In the data rows, the value 500 means zero.
Some points, one per row:
436:353:493:605:508:382:535:432:389:585:474:773:354:522:632:483:699:352:547:654:513:450:517:607:595:426:405:604:539:192:542:342
598:400:725:529:546:518:538:473:414:474:510:277:435:237:548:505:533:491:630:597:574:589:558:685:332:489:659:523:497:694:540:536
646:621:425:587:651:533:734:303:328:601:635:640:370:544:454:458:631:497:641:351:580:414:519:686:612:637:395:444:427:315:590:647
619:556:492:452:458:299:480:501:473:415:553:389:392:300:719:459:556:561:697:570:330:281:463:618:485:671:404:381:542:330:626:348
479:580:563:546:402:512:534:743:400:524:436:396:512:423:555:698:491:458:582:469:414:362:531:319:582:380:591:686:412:174:615:352
540:339:479:509:375:598:426:423:470:298:346:539:438:593:587:385:659:392:589:442:536:748:628:502:459:345:549:475:309:424:554:496
524:423:595:402:467:407:454:560:566:504:456:407:475:546:379:490:411:474:517:624:453:415:604:449:501:532:490:396:436:808:505:612
568:409:624:635:533:372:342:714:640:783:274:419:403:354:605:461:542:718:469:520:503:409:697:340:544:314:839:568:649:268:586:375
522:479:540:501:466:474:557:461:514:340:612:228:605:285:453:492:580:531:621:319:502:699:635:368:402:577:370:394:254:566:622:568
567:434:462:642:525:504:471:543:516:499:560:528:430:385:458:436:834:481:574:445:518:528:606:509:506:654:414:440:547:175:601:361
457:764:347:466:331:502:585:387:415:426:746:782:481:490:442:566:654:549:635:240:456:397:699:437:409:671:238:309:335:321:603:626
544:297:625:593:488:555:512:572:448:564:416:516:272:375:469:368:642:399:426:586:576:646:459:601:496:388:439:334:690:802:373:477
577:650:668:471:383:535:678:574:450:425:530:403:647:559:482:626:508:419:457:367:616:307:804:268:679:400:631:473:459:212:432:590
526:437:376:520:421:619:507:597:454:430:618:486:521:618:274:514:647:409:400:405:562:623:509:457:674:425:542:539:654:543:487:344
587:536:425:339:176:485:610:425:400:450:372:575:420:559:601:557:431:440:477:447:545:546:752:446:475:444:364:510:304:333:587:507
652:673:657:489:525:357:550:363:442:335:364:515:517:554:529:275:410:105:707:641:663:750:606:673:453:172:262:539:195:657:320:799
534:730:428:374:596:576:609:472:521:531:512:458:417:464:364:608:484:524:399:381:513:492:606:541:538:590:530:519:627:773:458:667
405:516:501:364:430:636:610:534:541:576:584:691:602:609:499:625:519:555:431:477:515:484:481:429:532:620:439:495:484:513:564:467
434:308:637:562:445:320:395:536:420:446:357:685:477:507:739:503:546:463:687:500:384:632:557:489:465:345:529:512:217:313:587:332
531:761:287:618:634:522:706:645:573:575:624:571:527:293:592:556:899:601:471:380:397:236:519:704:590:780:511:713:749:316:897:292
571:634:418:368:518:509:578:439:512:325:559:578:595:505:489:489:355:442:509:531:456:398:406:548:599:446:456:487:439:615:530:572
301:647:444:504:555:542:580:636:434:588:439:481:409:391:441:392:569:385:445:512:485:474:406:516:533:527:531:507:528:556:506:512
400:427:617:451:545:581:566:399:624:522:532:635:599:540:478:665:592:412:454:471:609:523:467:529:543:467:645:675:280:493:623:414
506:461:443:617:587:562:633:556:406:464:528:498:483:420:508:488:625:550:468:594:543:384:478:525:441:490:625:450:596:341:547:452
675:412:486:587:565:486:450:410:388:599:498:393:570:542:419:354:498:539:619:466:540:537:625:623:419:453:498:294:460:571:471:600
525:738:617:499:592:486:677:522:522:541:425:516:365:412:405:485:208:319:501:555:666:413:564:566:604:280:578:555:522:669:298:660
635:343:495:501:524:430:388:317:406:547:560:533:533:479:433:631:505:495:555:652:668:336:358:512:482:485:506:334:493:250:428:508
346:373:301:263:393:366:176:435:895:625:367:650:419:674:476:542:513:717:608:367:270:856:754:370:324:687:378:320:331:536:521:427
447:595:367:482:566:543:527:399:478:399:520:705:454:471:450:475:445:574:324:461:732:528:454:479:341:405:354:355:514:432:256:499
430:714:494:364:566:565:401:746:655:508:661:406:639:540:211:482:501:513:234:372:520:536:522:311:606:775:475:632:933:578:685:385
340:604:349:480:454:358:558:523:658:650:384:638:444:693:413:582:464:525:399:484:358:389:432:503:539:545:423:494:574:504:315:405
747:84:551:679:639:396:227:617:282:483:487:395:493:299:620:312:559:552:635:746:505:554:158:795:145:447:374:356:591:465:463:122
569:290:550:716:544:645:357:370:360:212:560:497:490:372:435:407:416:357:534:510:761:662:406:531:328:389:370:343:393:606:361:376
446:511:443:390:497:447:472:502:627:590:451:646:576:631:550:577:360:525:481:505:416:527:583:361:509:471:537:619:436:403:506:509
543:507:522:566:447:594:628:363:352:344:612:487:487:448:475:420:733:380:569:401:641:626:585:637:487:559:273:575:331:399:529:572
491:587:764:707:326:540:524:680:397:195:651:253:528:356:342:588:673:270:640:349:684:487:682:372:602:471:255:500:485:430:563:329
388:459:634:596:493:658:482:528:323:608:678:326:563:597:332:568:600:276:431:557:678:527:370:551:717:573:270:545:623:510:484:447
704:289:622:557:591:420:346:541:374:479:402:313:505:427:722:325:630:327:521:674:426:592:455:480:699:415:679:711:377:385:731:598
492:452:509:591:335:551:621:465:533:646:507:567:300:577:504:560:598:563:472:413:368:461:613:505:421:649:261:472:590:365:336:342
516:626:343:300:477:476:643:275:534:710:455:672:599:684:529:395:438:512:413:539:536:532:443:554:502:485:570:414:368:466:366:803
445:603:480:91:382:238:318:255:667:516:343:622:682:617:540:648:329:591:505:646:286:581:459:390:479:511:559:512:308:455:513:682
452:312:583:390:447:631:739:223:351:508:824:534:582:568:367:546:377:289:642:428:828:793:598:551:550:485:184:150:518:876:106:749
637:636:480:632:481:761:710:315:164:281:774:738:469:627:296:587:517:242:492:240:832:475:707:469:689:506:577:544:462:556:498:801
378:843:452:280:461:507:710:582:463:731:583:340:543:671:603:495:435:485:395:483:494:354:521:427:622:705:518:429:736:713:451:939
435:502:561:563:722:423:583:578:646:542:501:436:437:441:644:455:510:623:478:539:370:418:476:656:419:716:528:283:668:432:496:496
548:567:521:468:469:439:541:605:547:694:489:641:443:552:489:503:510:540:490:609:492:286:382:523:656:509:585:626:601:422:517:501
512:473:544:780:596:553:499:493:377:451:445:482:455:601:510:395:651:439:437:393:475:569:730:475:465:365:557:379:543:595:465:607
394:741:588:460:441:301:445:917:703:555:343:414:521:413:395:531:240:522:514:596:444:388:418:419:648:489:630:763:561:631:522:429
592:581:461:528:727:489:511:476:393:438:500:457:635:468:445:522:436:471:641:512:571:485:452:504:457:374:539:431:501:367:578:628
450:589:468:424:528:448:560:462:461:563:562:433:428:402:488:478:471:652:602:502:577:460:492:605:382:594:335:372:546:539:395:621
689:691:826:448:623:338:713:627:269:392:366:290:532:366:619:549:408:332:651:582:506:487:592:454:706:340:557:466:306:342:546:590
362:816:509:527:553:422:525:526:325:550:521:500:653:576:484:525:547:300:516:570:659:343:491:600:693:413:503:358:550:130:411:632
613:664:518:466:601:487:494:337:548:435:600:400:577:460:419:432:512:622:638:583:554:454:535:553:352:608:418:268:439:628:280:709
411:531:242:267:293:456:828:410:559:574:617:537:458:708:483:230:416:571:373:368:704:650:650:625:286:533:495:186:216:528:291:913
461:395:438:460:509:549:299:592:538:570:341:443:432:472:448:325:534:622:547:351:451:797:561:723:253:469:472:550:550:734:559:447
442:504:518:511:541:438:488:478:521:561:470:439:572:560:584:495:495:572:445:458:504:545:583:585:317:510:460:465:509:658:413:603
427:535:591:697:747:488:413:569:536:437:535:412:799:386:261:631:443:374:502:439:703:528:469:588:508:336:383:462:506:346:395:326
629:303:417:457:333:483:272:547:663:367:486:489:453:553:595:526:548:628:464:606:406:462:395:217:592:581:583:759:558:581:627:296
556:497:421:460:426:587:591:358:427:651:658:543:365:621:482:415:638:498:462:353:546:528:602:454:606:626:400:446:562:521:466:545
494:563:502:432:487:571:584:588:480:487:563:414:614:521:546:534:505:482:489:400:420:507:441:452:461:414:524:515:362:471:589:535
597:487:517:571:375:694:604:475:317:420:557:438:434:500:427:461:587:385:493:358:603:569:576:498:596:388:409:375:424:406:509:610
455:531:547:512:455:463:491:467:530:473:486:636:492:422:293:642:344:486:579:457:575:570:626:571:479:450:558:495:532:529:366:449
485:513:479:658:604:400:534:665:554:544:554:671:514:335:487:480:712:585:678:329:479:480:590:528:523:690:433:390:612:168:673:426
528:372:705:448:329:276:388:673:750:538:332:482:397:320:687:472:420:530:478:674:330:453:553:295:493:411:582:521:341:492:516:460
402:619:700:600:591:422:801:769:306:434:292:385:191:278:624:443:406:362:414:610:545:496:424:596:394:338:470:570:497:416:376:701
327:488:405:295:443:669:598:540:697:615:658:758:529:574:404:726:555:764:352:537:352:501:311:572:607:637:583:636:358:583:505:442
535:441:624:479:356:526:494:390:340:410:570:314:731:650:489:497:622:208:484:609:837:581:316:563:668:361:424:540:243:489:370:510
561:586:482:586:466:505:594:536:417:593:469:578:340:533:593:432:586:387:338:525:516:495:585:550:648:386:591:513:698:374:402:557
650:399:294:382:370:653:485:293:360:269:548:443:634:525:560:625:381:600:467:481:404:382:620:398:609:487:427:482:404:543:472:446
489:568:617:543:598:490:631:443:607:653:600:514:537:586:364:455:641:454:537:391:613:488:438:638:526:697:446:489:676:555:518:629
593:297:630:586:526:330:429:585:514:440:444:335:416:359:474:471:376:419:598:683:432:500:412:468:471:396:480:633:516:723:447:450
472:471:572:585:468:644:590:803:411:594:584:368:500:509:485:669:671:451:536:426:371:406:441:328:767:514:650:723:806:453:637:321
629:562:592:500:495:725:349:308:47:139:413:469:763:521:415:493:257:392:553:477:919:377:716:242:634:131:483:490:1:335:450:494
538:429:558:454:573:449:556:448:539:492:571:437:677:458:423:586:322:581:455:559:430:542:398:569:510:375:466:506:537:583:432:520
440:524:531:414:704:390:469:720:738:815:322:394:559:581:596:419:574:288:421:617:496:406:228:758:646:419:667:625:719:482:537:514
613:476:426:369:282:537:607:428:396:140:590:308:479:384:518:518:555:606:701:519:303:479:576:490:478:561:372:444:310:613:635:527
555:470:435:510:504:431:470:548:546:514:462:492:464:502:531:550:462:546:506:423:428:500:526:382:548:559:539:575:549:522:563:417
542:587:578:516:783:662:699:268:228:688:562:507:595:679:411:489:386:614:494:490:677:490:451:651:429:597:549:340:587:595:365:642
516:498:534:627:474:599:591:292:407:571:553:680:574:688:415:518:525:597:459:443:537:433:529:521:531:641:667:315:603:261:336:500
577:253:583:678:503:401:184:773:537:320:322:454:397:326:485:600:508:464:660:713:434:594:484:538:362:355:457:711:455:568:506:155
549:344:683:643:490:569:421:393:393:484:501:368:532:505:450:562:478:406:453:480:527:559:565:452:595:372:613:596:520:595:521:408
451:490:535:544:511:401:458:605:577:660:474:545:380:427:490:375:717:565:607:461:342:588:542:546:576:620:500:445:471:262:620:536
599:767:520:468:425:531:552:609:506:356:475:364:398:419:559:540:443:556:655:246:383:450:829:402:620:604:350:523:552:508:548:562
475:646:524:536:607:418:484:668:607:309:401:381:557:345:585:775:221:297:624:438:463:441:649:284:597:315:467:635:410:170:502:443
588:592:506:686:676:622:533:552:298:534:578:194:541:583:348:643:443:515:295:316:491:564:538:478:554:628:880:552:688:729:397:587
525:306:418:707:618:616:544:652:422:525:604:340:280:331:521:352:676:421:593:482:665:394:331:702:477:646:293:346:801:404:451:387
492:425:190:276:317:458:473:691:629:625:466:570:343:566:649:644:583:840:378:601:210:279:535:362:578:714:680:542:526:380:829:214
519:731:556:675:666:457:860:626:397:520:541:319:651:350:354:590:481:444:412:357:583:405:669:506:459:344:787:379:519:279:346:713
464:581:327:488:373:485:386:631:583:397:559:340:483:348:488:405:493:707:511:252:261:463:649:434:223:792:397:369:457:530:657:398
653:485:638:631:556:414:349:708:519:318:621:234:498:365:581:485:470:359:514:459:388:370:591:251:637:391:601:696:537:622:646:359
563:508:431:518:591:555:633:540:449:537:509:415:361:447:584:277:558:524:562:404:533:607:475:649:420:521:381:483:531:538:420:578
414:527:564:458:371:464:526:537:597:562:479:434:547:501:543:644:371:498:463:570:457:389:635:269:632:472:618:517:356:415:530:395
456:270:591:558:375:344:333:449:509:573:291:683:343:589:518:425:452:440:415:697:521:471:561:293:571:434:730:559:496:664:437:423
588:327:493:403:600:414:501:510:523:501:429:583:322:413:537:334:620:520:452:680:509:552:257:700:474:528:398:369:636:540:320:470
553:619:517:497:634:389:606:446:433:649:554:579:339:293:400:463:470:713:693:552:375:413:538:601:351:700:694:282:617:427:530:530
467:638:523:592:603:502:496:557:550:582:717:558:494:335:313:367:792:546:537:360:441:378:607:506:515:697:451:354:720:277:583:405
409:372:484:628:469:573:451:564:582:518:441:640:532:456:369:458:531:439:583:444:601:643:451:561:425:571:302:463:534:382:420:305
559:498:462:479:288:459:622:244:277:356:527:640:269:569:655:437:420:519:718:314:534:560:757:458:412:432:275:328:312:431:304:489
509:767:504:353:450:518:526:468:685:408:612:645:556:566:488:719:529:573:481:331:490:421:550:131:572:632:355:759:445:474:581:552
273:585:576:455:482:532:568:501:537:662:633:583:607:628:325:441:554:313:400:468:661:690:617:451:672:612:602:557:553:518:404:698
456:521:502:526:419:360:654:622:445:510:406:336:603:497:716:733:405:564:535:423:431:413:697:237:689:471:664:700:341:202:661:472
541:488:437:292:397:263:287:435:640:526:346:352:463:479:611:465:384:672:524:795:367:622:387:521:253:574:542:497:494:576:359:471
605:653:453:362:567:463:823:463:563:454:653:455:640:354:495:579:426:505:671:576:496:442:552:554:579:682:553:526:359:365:564:728
513:504:568:438:505:322:409:818:670:497:416:425:528:449:520:471:357:432:743:530:538:559:391:522:273:280:267:423:601:593:189:527
520:629:396:468:704:572:386:432:605:421:624:430:650:473:449:435:546:556:680:382:562:564:380:657:375:530:254:371:420:499:507:626
506:254:670:532:583:272:358:603:499:480:476:329:408:371:597:452:492:558:590:790:328:509:303:558:394:558:436:715:510:738:530:534
Here are 24 more points, each followed by its number:
530:567:526:418:529:524:442:495:478:510:473:546:469:502:549:501:537:440:528:497:508:460:506:483:527:500:503:576:492:522:470:605 0
238:691:600:731:419:379:661:874:634:884:291:782:247:425:460:456:921:857:494:362:453:308:449:491:574:756:622:263:801:0:453:428 1
579:574:565:354:403:586:341:549:498:423:479:354:628:454:610:516:370:587:434:470:423:540:660:151:540:543:626:583:222:647:591:729 2
479:253:501:267:381:565:457:491:640:523:559:624:213:564:420:440:654:505:352:532:476:599:508:681:368:779:459:658:596:999:375:641 3
569:637:458:233:545:384:698:270:503:377:589:632:578:525:635:604:427:492:612:504:491:410:427:682:401:494:375:376:338:401:393:519 4
485:361:701:801:454:623:441:741:465:549:415:197:521:359:437:601:497:513:339:455:464:528:663:119:642:509:999:666:572:534:574:314 5
408:631:707:433:633:518:695:441:545:704:673:453:475:609:293:476:563:416:538:483:612:433:497:563:433:607:426:498:595:668:321:666 6
492:396:441:644:756:567:344:471:422:516:481:616:608:396:395:439:478:503:390:424:573:581:437:673:338:670:618:370:537:496:561:426 7
708:494:628:554:562:637:584:536:524:441:486:416:432:435:499:303:610:538:496:445:476:550:509:629:386:637:522:538:533:773:622:638 8
391:731:359:363:367:473:571:501:532:450:353:577:512:452:521:624:434:639:612:441:473:486:457:203:673:365:381:474:469:352:432:504 9
568:563:425:284:442:437:472:375:511:464:607:620:725:572:607:626:374:616:356:520:314:324:522:291:707:588:622:472:449:423:652:624 10
459:489:526:408:371:231:361:823:690:461:211:491:425:379:751:359:484:450:659:720:401:450:348:486:505:622:398:814:525:460:497:205 11
516:693:566:424:479:563:601:472:676:459:515:516:464:413:425:459:523:544:624:357:480:680:701:487:539:673:646:354:412:504:620:761 12
631:601:377:579:505:536:490:342:530:438:527:464:476:536:553:545:506:565:503:404:561:448:449:525:375:542:338:242:488:492:486:600 13
430:545:670:552:592:535:766:567:632:659:644:354:570:595:309:485:624:395:478:497:506:428:453:630:502:576:478:647:669:754:447:733 14
572:510:559:591:438:544:476:489:288:321:497:356:380:508:514:438:515:348:483:502:584:461:714:410:580:399:444:442:535:583:368:480 15
430:578:550:486:438:490:592:543:518:486:459:435:517:526:534:457:325:400:455:483:554:522:571:498:445:297:308:598:575:644:349:469 16
675:319:475:689:470:637:594:466:413:459:607:463:620:434:517:553:658:574:500:413:404:304:523:433:575:461:505:683:552:285:704:406 17
356:157:468:517:322:157:90:519:685:521:285:550:254:639:307:332:606:248:575:772:629:751:390:559:493:230:196:505:439:810:171:290 18
544:409:552:557:535:326:304:524:515:327:304:414:384:387:499:472:454:626:529:597:364:687:587:389:370:570:524:603:521:654:555:516 19
449:478:547:583:322:415:734:650:483:535:356:437:255:517:776:420:315:523:597:618:534:433:350:753:394:344:503:445:710:584:345:517 20
499:882:383:247:472:387:667:405:570:404:513:404:607:449:586:706:389:648:703:415:266:356:561:646:469:836:109:586:360:469:607:654 21
508:695:602:382:506:490:650:418:591:616:471:467:482:327:504:496:489:510:551:403:504:561:636:452:413:587:651:440:409:505:624:823 22
474:508:468:427:556:531:571:614:543:615:458:597:438:419:621:582:569:597:407:439:488:546:518:517:453:487:624:663:459:491:626:593 23
Which of these numbered points is nearest to each point below by angle, seen from the average point of the first points? Its number follows each.
437:500:425:573:658:553:425:471:472:561:620:538:679:365:395:453:556:601:377:423:527:486:455:676:327:673:532:499:589:519:571:523 > 7
423:635:374:446:372:399:490:346:609:429:510:593:462:508:535:316:560:625:543:440:572:468:507:560:336:637:418:260:472:475:451:641 > 13
424:528:574:582:523:625:576:423:515:574:589:608:354:634:332:463:598:316:375:446:757:574:451:731:398:359:384:380:707:726:287:544 > 6
636:463:539:521:409:422:305:508:498:496:325:550:292:499:630:441:474:555:451:548:490:629:567:506:497:472:553:482:481:660:543:616 > 19
554:394:443:587:430:586:419:348:334:284:610:541:606:394:467:477:512:403:581:440:689:599:519:364:409:402:335:505:370:576:422:363 > 15
408:592:377:315:495:393:596:466:603:626:571:689:681:558:581:526:556:521:424:573:421:328:238:683:502:466:479:449:442:161:493:646 > 4
667:639:732:560:503:414:689:593:278:321:414:417:485:245:611:527:408:302:667:535:497:448:697:342:679:278:589:449:360:302:600:536 > 15
647:558:612:471:293:529:492:527:445:323:402:317:412:414:603:483:435:432:516:304:533:477:723:302:594:518:585:502:326:610:642:676 > 2
377:140:526:554:485:372:316:511:510:469:381:558:405:409:470:413:522:492:467:602:704:684:387:571:498:417:343:534:445:675:431:327 > 18
637:657:567:499:548:471:577:606:286:536:482:457:506:568:558:467:581:342:524:580:549:488:464:518:649:393:777:543:419:303:621:638 > 0
400:611:652:577:514:402:666:598:349:477:68:480:194:644:527:481:599:274:459:837:474:497:515:615:432:216:460:489:464:542:322:578 > 20
594:589:609:666:613:649:572:443:414:386:605:352:465:430:334:413:615:355:497:281:600:557:665:561:588:464:521:413:552:482:399:672 > 15
380:616:461:323:300:468:506:648:568:494:447:658:460:573:530:480:494:698:461:284:294:485:628:404:565:431:447:617:624:543:411:427 > 9
528:656:477:494:505:480:683:561:557:406:404:499:468:491:422:568:373:356:539:521:527:423:554:522:425:348:414:551:572:493:338:562 > 16
514:510:337:458:525:455:440:270:576:477:523:523:549:555:506:363:397:591:586:433:545:588:373:535:326:724:364:383:358:616:375:636 > 13
517:490:454:403:366:484:492:448:527:533:583:528:338:629:413:452:620:425:479:480:432:545:478:551:472:697:386:550:589:795:494:567 > 3
465:293:535:555:303:333:228:492:605:560:416:561:417:497:600:497:606:474:565:582:450:624:495:474:427:520:444:590:453:667:483:412 > 18
478:618:514:496:693:446:467:431:524:456:551:522:451:538:389:505:437:474:395:455:650:543:508:503:511:469:621:410:412:730:458:663 > 6
447:380:468:501:627:458:427:486:611:651:462:611:560:481:511:434:446:634:389:612:289:655:384:602:340:441:582:354:482:487:538:508 > 7
565:289:716:637:399:506:342:626:466:421:477:398:417:447:533:590:523:377:599:443:518:557:675:386:628:319:706:595:468:530:506:283 > 5
549:519:501:442:464:458:485:438:610:325:567:306:655:360:377:544:588:574:629:419:531:605:660:415:392:646:467:352:309:501:713:557 > 12
289:727:386:527:530:596:674:625:618:645:549:615:341:701:371:398:686:646:419:354:379:548:417:802:386:677:383:513:709:563:526:669 > 14
445:512:450:389:541:422:605:506:555:576:474:435:617:531:483:608:364:530:566:613:479:488:452:482:411:399:525:455:419:514:498:441 > 4
556:618:523:507:459:456:658:501:466:490:528:458:563:486:472:537:432:489:559:429:493:493:553:594:542:371:431:548:428:542:498:503 > 16
676:915:681:558:616:602:842:547:432:544:564:299:379:177:509:343:691:585:451:484:414:351:666:513:528:810:928:605:626:550:699:850 > 22
528:383:554:636:608:448:419:306:494:655:521:629:607:631:394:488:507:563:525:546:490:413:574:541:421:501:540:251:543:402:326:383 > 7
390:405:562:650:721:394:425:716:574:782:436:497:333:606:566:244:742:616:699:649:447:587:120:999:145:587:221:546:830:495:561:296 > 20
555:475:537:454:599:411:332:331:563:364:660:311:666:562:434:515:432:573:491:626:572:646:428:567:318:465:469:333:353:560:325:601 > 13
543:471:477:393:444:503:744:390:476:503:536:617:292:636:645:533:532:451:433:641:452:496:519:623:420:489:609:495:516:487:561:692 > 20
511:468:577:581:617:475:521:514:516:594:488:477:533:408:512:297:663:578:453:311:475:625:693:435:543:717:810:451:572:373:610:661 > 12
410:622:417:549:460:451:471:634:732:343:524:464:588:549:407:571:395:573:588:338:357:427:561:249:409:355:365:591:381:457:433:405 > 9
534:467:514:554:559:528:544:568:386:502:578:573:610:501:469:593:583:405:503:430:521:494:635:401:572:466:472:527:486:377:605:387 > 17
584:533:283:640:629:378:557:457:411:591:300:598:234:554:678:365:646:585:613:572:539:357:399:758:346:498:407:202:520:262:375:602 > 13
392:488:362:668:464:723:426:162:282:405:695:741:500:510:400:563:419:487:440:404:639:519:676:431:260:498:535:260:357:438:330:462 > 13
363:613:454:586:242:530:405:543:592:436:397:624:365:662:487:395:516:403:459:298:622:539:662:423:521:348:329:590:644:780:316:452 > 16
598:378:498:514:610:407:166:561:636:426:252:442:421:424:558:364:285:646:474:716:419:690:453:644:328:573:487:727:494:806:545:383 > 19
406:594:469:443:578:443:565:421:653:508:707:640:646:571:433:577:498:431:557:556:447:401:369:599:456:524:290:377:575:473:385:529 > 4
327:600:407:476:402:574:444:593:489:362:561:590:537:611:514:534:417:428:458:413:577:538:507:412:635:444:422:611:468:677:410:569 > 16
664:654:513:536:511:562:636:478:420:492:580:324:494:508:508:551:303:514:416:469:483:469:577:440:549:495:622:645:350:449:502:638 > 2
391:546:468:478:477:510:516:495:500:461:470:606:378:580:453:472:614:680:381:562:349:691:513:542:450:549:695:647:446:454:651:688 > 23
482:298:727:554:555:471:376:480:551:378:320:437:544:446:498:446:461:562:650:640:390:724:519:723:312:460:359:616:495:643:607:469 > 19
476:369:751:534:684:553:693:462:499:454:559:674:418:407:404:514:641:357:664:697:567:570:176:697:298:406:283:421:461:584:372:604 > 6
647:428:504:540:606:383:413:536:393:526:442:500:503:511:674:216:645:462:529:615:427:381:275:733:501:483:640:510:589:277:630:640 > 20
467:541:481:607:492:587:503:412:458:494:605:575:501:493:433:555:505:479:485:409:558:437:651:432:542:606:472:368:520:496:366:482 > 13
413:674:616:465:715:559:734:496:508:920:631:556:454:500:394:491:587:391:493:472:499:515:360:762:638:540:735:548:743:441:610:743 > 14
354:387:455:628:466:776:545:503:242:411:684:348:569:495:360:440:456:483:410:333:366:505:660:516:580:516:338:549:619:792:418:363 > 15
538:547:588:492:471:548:571:391:484:521:482:655:379:456:437:557:368:490:471:455:490:509:518:506:419:460:531:536:513:556:412:345 > 16
270:665:681:396:597:248:444:845:824:642:347:332:580:335:597:642:411:399:511:591:396:310:445:366:627:553:528:844:720:562:630:501 > 11
535:669:500:394:572:501:535:532:531:439:413:303:597:518:576:482:357:377:387:406:407:491:564:482:651:423:673:699:472:566:688:738 > 2
343:384:550:390:564:464:597:316:586:604:629:679:444:579:559:397:490:527:572:624:514:568:298:736:308:503:496:487:425:498:495:460 > 4
603:371:383:683:425:528:495:584:394:282:402:559:407:508:633:464:719:476:540:420:524:401:499:507:525:442:385:527:633:314:669:244 > 17
455:601:483:464:404:633:622:346:477:568:448:536:599:551:522:565:302:423:317:396:565:469:717:439:748:367:465:539:533:561:364:720 > 16
561:581:493:380:254:498:452:467:516:527:341:459:556:577:451:520:408:435:536:330:466:506:703:324:540:469:488:472:426:508:512:550 > 2
429:540:423:462:500:811:699:543:370:566:673:563:466:468:665:573:455:769:356:423:265:294:535:707:371:563:620:498:616:489:527:657 > 23
415:645:352:447:438:507:595:691:484:426:437:544:611:534:499:610:514:446:497:531:599:263:386:409:626:500:410:503:565:64:319:457 > 9
613:497:397:300:380:332:574:702:554:780:291:523:325:453:893:596:531:763:397:629:148:324:366:425:499:698:785:716:453:176:701:378 > 23
603:446:475:635:538:520:314:532:332:346:603:533:538:327:592:563:676:447:516:540:352:288:418:457:654:418:632:656:574:165:743:150 > 17
516:442:451:383:553:526:662:395:474:661:434:654:327:602:627:353:666:406:300:660:477:598:392:741:502:563:534:505:548:618:426:693 > 3
478:497:483:484:585:706:691:575:449:495:538:418:528:503:326:521:546:617:356:304:386:621:526:571:288:573:552:455:416:651:692:703 > 8
565:475:691:688:521:514:429:679:405:455:395:373:464:396:342:556:345:450:460:517:475:483:497:238:475:319:752:658:577:582:573:233 > 5
507:665:536:629:637:688:656:287:357:311:705:521:819:486:358:508:531:527:572:364:691:437:427:600:447:588:461:407:609:437:494:557 > 13
626:614:555:402:453:406:455:348:453:451:650:526:762:385:620:598:174:535:484:592:375:289:498:391:655:587:643:583:352:419:621:494 > 10
427:561:475:570:689:571:610:422:498:619:719:635:598:513:390:512:547:453:512:509:634:354:402:581:632:496:522:543:546:430:428:654 > 6
401:552:360:365:479:589:424:429:681:415:643:538:561:546:311:535:554:594:551:242:497:687:520:451:565:560:335:476:359:439:515:497 > 12
350:328:583:422:421:532:331:530:568:547:384:400:490:544:648:559:310:577:362:426:359:558:453:499:383:344:332:618:428:679:509:427 > 16
639:384:531:462:552:550:556:381:341:514:460:331:389:480:517:438:527:522:474:475:527:582:612:532:451:472:479:428:529:590:451:678 > 8
438:530:576:670:638:587:532:523:454:481:503:681:461:322:489:491:595:535:577:477:568:532:635:596:413:502:511:570:535:510:443:466 > 7
511:316:595:450:525:424:449:439:635:660:435:588:252:509:462:362:487:643:533:649:492:693:482:660:279:468:582:468:625:757:335:517 > 3
386:583:494:521:302:383:376:542:571:434:649:433:491:387:373:717:487:359:750:357:480:529:600:280:560:502:296:471:392:443:505:288 > 9
490:538:497:487:464:465:532:451:520:512:582:525:693:497:520:555:322:578:374:611:431:417:583:411:573:580:594:486:343:449:610:649 > 10
558:353:468:507:348:318:389:758:771:507:273:494:241:290:607:504:644:548:748:619:373:571:409:697:341:832:211:625:595:415:507:318 > 11
390:572:542:436:326:507:616:584:712:468:379:571:471:619:490:611:511:510:397:433:511:599:585:449:599:380:534:555:512:678:493:459 > 16
618:284:449:537:383:561:559:383:329:338:483:521:351:532:556:395:474:520:602:512:547:621:485:590:374:468:393:338:397:611:369:506 > 13
272:534:311:472:707:499:384:588:508:516:531:619:515:407:399:488:568:557:675:470:521:447:227:789:255:513:61:403:740:420:498:195 > 7
528:510:485:326:552:361:527:473:507:500:553:442:340:520:496:352:527:602:564:572:458:575:447:735:259:726:387:393:472:794:444:618 > 3
449:673:498:457:431:437:690:496:824:570:462:473:610:487:547:354:476:570:519:436:619:577:640:524:391:617:680:416:374:567:540:882 > 22
404:454:490:591:370:441:453:614:492:458:339:303:250:707:549:450:441:458:538:276:596:684:652:372:549:387:470:495:470:585:514:581 > 15
505:344:602:247:157:209:330:580:594:259:327:576:329:509:684:444:425:322:584:902:571:567:577:459:464:475:232:515:202:808:254:424 > 18
536:430:491:467:384:543:514:428:459:477:478:609:689:589:480:663:270:472:377:725:500:308:469:351:571:318:654:496:420:469:384:367 > 10
460:753:548:474:600:375:776:493:678:620:571:511:683:426:499:357:438:582:520:335:594:607:685:546:495:699:589:510:460:558:650:875 > 22
358:419:553:206:365:265:384:614:625:577:459:384:471:675:623:576:410:533:589:648:266:328:470:372:586:554:384:696:421:602:600:354 > 11
409:712:411:531:499:593:563:468:475:503:467:602:550:554:463:467:541:578:490:332:448:462:653:459:525:380:396:410:606:387:339:406 > 9
429:556:543:650:388:378:393:612:530:364:340:330:444:310:552:591:355:417:652:549:514:368:552:386:557:409:364:559:509:453:451:272 > 11
497:475:385:618:480:499:434:510:533:554:489:718:438:367:489:426:782:647:610:448:547:417:566:369:553:658:247:415:679:129:715:366 > 1
476:543:577:562:584:642:628:454:371:486:482:560:717:627:470:638:434:389:403:555:672:536:472:468:689:311:504:455:494:543:458:501 > 16
470:474:580:597:417:482:710:497:500:316:478:647:392:578:396:565:373:364:558:487:460:482:616:538:470:390:490:421:462:654:371:492 > 16
592:377:335:454:366:560:330:449:379:341:537:508:370:562:609:370:549:468:574:519:538:584:622:569:367:564:359:371:323:535:344:553 > 13
